(in the rows, 128 means zero)
Each path below is one point turned by a fixed rotation once a step. After each direction that follows a path, write how fast that rotation turns it, in degrees per step (0 if it stays still).
Each turn is a multiple of 5 degrees from 10 to 175, or 0.
Each row of a path follows its step; steps can be skipped.
path 1
step 0: 144,79,138,173,144,123,169,149,126,181,45,163,114,127,112,149,130,174,102,121,154,148,152,138,123,122,141,104,140,160,159,145,145
step 1: 133,146,66,139,127,101,164,137,199,140,116,130,125,151,164,187,105,131,68,136,131,123,137,113,124,128,144,152,152,107,152,72,118
step 3: 159,132,145,106,185,144,111,142,102,120,121,155,146,151,141,77,89,126,94,130,94,81,153,94,145,157,134,166,108,148,175,79,139
step 4: 161,90,148,155,106,138,174,85,148,83,85,107,176,124,133,111,115,160,132,142,163,117,156,151,125,137,127,139,82,172,165,130,172
step 5: 147,117,120,159,118,143,128,194,158,128,88,149,124,159,187,146,119,131,154,115,174,111,190,170,122,155,108,155,130,102,128,97,98
step 6: 66,127,88,133,76,142,83,124,138,143,95,98,124,131,128,121,107,152,84,156,147,82,160,153,116,119,182,151,129,136,88,102,148
step 8: 128,100,73,136,131,145,121,78,148,95,139,176,167,138,94,86,134,127,121,108,144,109,165,134,170,128,145,171,147,131,184,170,156
step 9: 115,143,155,139,113,162,123,146,162,102,124,170,160,100,192,128,127,95,132,144,168,193,147,141,135,158,111,175,136,131,128,122,185
step 11: 98,102,187,168,115,125,61,174,134,142,119,119,133,127,112,170,99,162,124,129,95,102,130,120,148,150,148,118,165,135,149,146,193
step 13: 112,102,123,119,121,131,91,141,132,123,87,197,148,72,109,144,141,104,153,170,193,143,122,79,133,90,122,147,150,109,152,127,136
Speeds:
112,121,138,129,116,114,120,125,113,144,125,132,115,120,123,110,135,119,117,123,127,133,134,121,129,132,118,128,109,127,133,106,133 -> 100
144,130,101,124,137,127,119,124,142,131,146,131,114,137,123,118,116,130,129,125,117,127,147,120,126,133,119,129,125,125,128,115,114 -> 160
131,130,134,132,121,132,122,121,111,121,134,117,125,117,117,139,127,119,119,120,106,102,128,117,134,141,133,138,143,131,119,128,122 -> 80
128,123,122,117,125,127,112,132,131,132,136,127,118,109,126,135,132,128,135,132,124,137,123,117,138,127,109,118,139,112,127,149,151 -> 20
138,121,124,151,128,138,122,114,120,150,124,112,135,137,124,124,135,126,132,135,132,141,135,109,118,125,133,139,125,129,119,144,130 -> 175
path 2
step 0: 155,148,147,130,124,134,139,110,127,160,89,133,66,105,137,142,182,112,155,150,92,148,107,167,132,134,189,80,178,106,119,132,94
step 3: 140,104,134,147,146,160,107,94,109,130,145,117,49,169,124,95,75,121,159,103,133,112,133,139,173,154,150,156,159,112,85,157,96
step 4: 125,46,104,97,152,138,158,144,136,128,100,118,139,88,152,144,150,124,146,158,160,164,163,159,124,114,114,123,110,88,156,196,112
step 5: 95,158,158,90,128,190,105,131,145,105,106,117,118,101,147,188,137,158,149,106,57,120,172,99,134,139,124,131,163,145,149,104,129
step 6: 92,162,118,140,120,161,158,119,71,172,113,114,123,159,124,122,87,118,95,137,117,181,150,136,79,122,172,125,117,121,60,140,118
step 8: 163,123,131,92,118,149,128,138,147,82,134,98,140,149,111,77,177,142,137,88,106,134,166,166,110,170,154,99,168,98,137,116,66
step 9: 149,158,119,107,183,195,132,161,86,171,118,137,107,102,164,131,114,167,129,157,176,113,127,124,167,135,185,101,116,118,137,126,134
step 10: 133,115,105,132,127,122,146,93,146,121,116,124,129,94,90,196,157,106,114,129,168,164,204,105,141,148,147,189,146,143,91,111,150
step 11: 124,116,142,113,122,113,88,120,89,147,80,133,116,147,130,153,96,87,116,67,95,142,118,95,147,189,118,87,138,106,123,155,64
step 13: 88,113,112,164,139,147,93,154,181,119,110,139,142,129,193,125,163,161,148,121,147,156,175,81,98,124,169,140,168,146,143,155,108
Speeds:
134,133,121,125,132,133,145,132,131,128,138,122,120,121,137,118,131,122,115,129,115,131,138,125,126,133,131,128,99,128,131,100,114 -> 35
157,145,119,127,129,125,120,129,146,134,134,130,136,122,109,130,124,137,119,135,134,128,125,137,124,130,139,105,134,127,119,123,129 -> 45
136,134,124,135,138,145,103,131,131,123,128,126,120,125,124,132,128,138,120,110,116,113,122,127,145,120,122,143,112,134,122,136,133 -> 170
126,134,118,140,127,111,140,111,140,143,122,133,128,123,143,128,124,126,125,124,127,124,129,147,142,139,128,140,130,143,115,139,116 -> 100
144,126,151,149,145,125,126,136,130,145,123,115,132,139,141,138,121,124,136,125,131,120,141,123,126,122,119,118,130,135,134,121,122 -> 175
135,142,131,129,150,132,134,132,110,114,121,130,116,123,133,117,128,130,126,146,126,127,115,128,120,129,114,132,144,132,106,126,121 -> 120
